(in the rows, 128 means zero)
A single turn carries every row of the set below to another of its rows. Some are shown first; where does it send the rows asked next?
bug: [147 101 139 114 127 110 174 112 131 109 120 119 101 141 119 136 142 124
 126 142 132 137 160 137  91 162 142 129 129  85 129 122 139 132 146 127
 109 143 140 124  89]
zemov: [143 138 156 103 107 150 157 116 104 135 137 101  98 151 141 154 139 106
 110 152 127 124 129 118 104 147 123 123 140  97  98 117 135 117 122 110
 100 137 149 104 132]
gona: [145 146 130 114 139 139 163 133 116 132 132 126 132 158 130 156 164 134
 117 123 110 142 130 136  98 145 138 139 134 111  83 135 144 159 117 101
 117 110 146  98  85]
zubem: [163  86 124 114 108 125 192 134 130 130 112 128 115 131 136 155 132 113
 132 138 149 115 109 134  68 133 122 153 126  94 100 119 138 160 152 137
 121 126 113 135 116]
nazu: [151 123 141 119 116 105 185 148 120 134 120 102  92 153 134 145 155 123
 120 157 107 129 118 134 113 142 115 127 156 117 115 120 110 156 149 116
  91 134 157  99 115]
barod: [127  99 141  81 113 119 160 129 116 146 103  92 131 136 120 138 119 125
 123 158 134 140 117 113 100 129 149 153 139 143 119 131 124 151 118 104
 119 122 161 156 135]
kati: [138 124 129 118  93 115 158 115 103 132 136 126  98 116 138 132 163 114
  79 137 136 117 127 141  94 127 152 138 119 110  78 125 120 172 127 131
 129 107 147 139  79]
rer: [167 115 159 106 116 109 193 134  93 148 138 103 113 152 141 142 156  96
  96 164 134 135 146 122 104 151 133 147 127 105 106 114 116 150 111 114
 123 133 158 111  91]
lumi: [137  74 143 108 121 103 165 142 122 135 121 109 110 135 139 117 129 139
 119 149 131 163  95 140 109 129 145 125 102 112 102 146 140 179 147 112
 122 127 141 134  89]
vari: [147 101 142  92 158 127 171 126 103 142 129 102 120 139 130 161 157 130
 100 157 156 147 127 110  96 146 142 134 145 134  94 127 103 136 139 115
  87 126 116 130 116]
keras: [124 128 144 127 122 134 140 121 121 148 116 118 127 111 128 149 115 137
 131 146 121 125 115 129  97 122 128 110 114 130 114 138 134 147 154  79
 121 106 135 139  98]
namin: [122 101 154 101 126 132 180 103  88 130 101 114 136 114 109 166 157 137
 107 144 148 143 116 127  98 113 114 137 133 122  94 102 106 154 134 121
 145 113 134 118 105]
zopu: [143  86 125  92 111 152 169 131 112 108 144 110 106 137 121 127 142 106
 113 139 124 113 118 140  74 122 118 113 116 101  97 128 115 118 146 123
 132 107 140 141 119]
liluv: [129 105 113 101 122 111 166 105 107 132 100 123 108 140 142 116 112 108
 124 162 122 139 123 115  88 149 100 136 124 106 103  96 142 148 158  99
 133 110 150 129  87]
Dep: [164  98 125  99 111 108 135 118 129 171 110 115 129 149 159 158 154 127
 120 133 136 128 105 137 120 132 128 125 134 110  73 127 149 158 137 103
 136 118 164 125 104]
beb: [145  91 142  86 120 127 161 121 121 141 117 120 144 134 149 144 130 116
 113 128 138 127 115  71  96 130 137 123  87 120  94 117 127 146 138 117
 126 120 140 135  81]
kon: [121 135 135  98 128 112 177 134 122 121 121 125 103 135 128 145 144 134
 109 107 137 119 103 162 109 135 138 147 111 107  78 120 132 145 119  92
 139 134 143 150 115]
rusi: [135 107 141  93 112 128 160 128 105 137 133  92 124 112 137 147 185 143
 130 136 104 121 111 137 100 123 114 161 115 127 110 117 102 163 154 125
 104 122 131 140 112]

keras goes to beb
nazu goes to zemov
Where do these go?
liluv goes to Dep
rusi goes to zopu
bug goes to gona
namin goes to zubem

A single turn carries every row of the set below to another of its rows. Some are shown first; where does it send the rows asked next?
lalu: [102 116 125 134 133 127 115 122 158 139 134 110 129 145 157 104 139]
fefa: [122 113 134 126 138 134 104 121 133 143  91 112 122 134  85 132 131]
baluv: [167 108 123 141 135 136 115 126 130 122 135 137 146 158 121  99 126]
butak: [138 110 134 128 153 163 121 107 132 139  98 137 146 149 125 139 121]
bap: [137  90 113 137 154 116 121 137 152  98 108 120 148 146 118 128 123]
Fotog: [ 94 128  97 137 140 113 125 114 116 135 123 138 144 139 106 108 134]
nekag: [111 114 121 140 130 162 116 118 161 139 136 119 139 151 142 111 141]
rez: [105 118 134 116 124 110 136 116 123 122 120 111 165 157 116 123 104]
gur: [123  94 133 152 144 125 110 111 126 158 112 107 133 112 103 126 114]
zeve: [119  70 123 166 136 123 111 112 128 124 103 128 127 154 124 134 125]
Rurel: [104 125 125 139 158 115 126 129 120 115 129  97 111 142 113 110 113]
safib: [158 108 117 141 113 113 124 131 135 126 135 114 149 160 108 132 127]
zame: [111 111 141 128 136 161 101 131 161 127 121 132 137 143 123 112 141]
pum: [125 127 127 139 121  99 126 136 125 135 111 107 144 157 150 100 114]
Figu: [124 112 109 145 131 131 136 124 129 116 123 119 176 121 114 105 119]
fati: [126  96 130 129 150 126 132 121 137 135 106 165 125 139 119 135 122]
Vutod: [109 125 145 146 115 116 125 131 109 120 104 101 116 129 112 113 120]
lovu: [104 111 149 146 125 122 107 124 147 129 127 111 123 119 145 103 140]
Sota: [132 104 144 147 142 128 129 132 119 119 123 146 136 153 135 155 113]
mon: [112 106 124 150 155 121  83 109  98 131 122 126 131 146 123 114 127]
giten: [116 138 137 153 145 121 133 104 112 124 135 107 128 141  97 133 129]
pabal: [151 123 110 150 135 133 140 115 139 140 119 128 139 166 145 118 133]
Nubo: [105 105 148 138 122 134 102 130 161 133 113 127 124 127 116 110 149]
Tivov: [104 104 116 143 114 119 138 120 129 135 119 116 151 172 121  92 105]
Nel: [123 108 137 150 148 108 102 114 127 166 112 121 149 152 105 145 119]

fefa goes to Vutod
mon goes to Fotog
Where do these go?
Nubo goes to lovu
Nel goes to giten
Rurel goes to Tivov

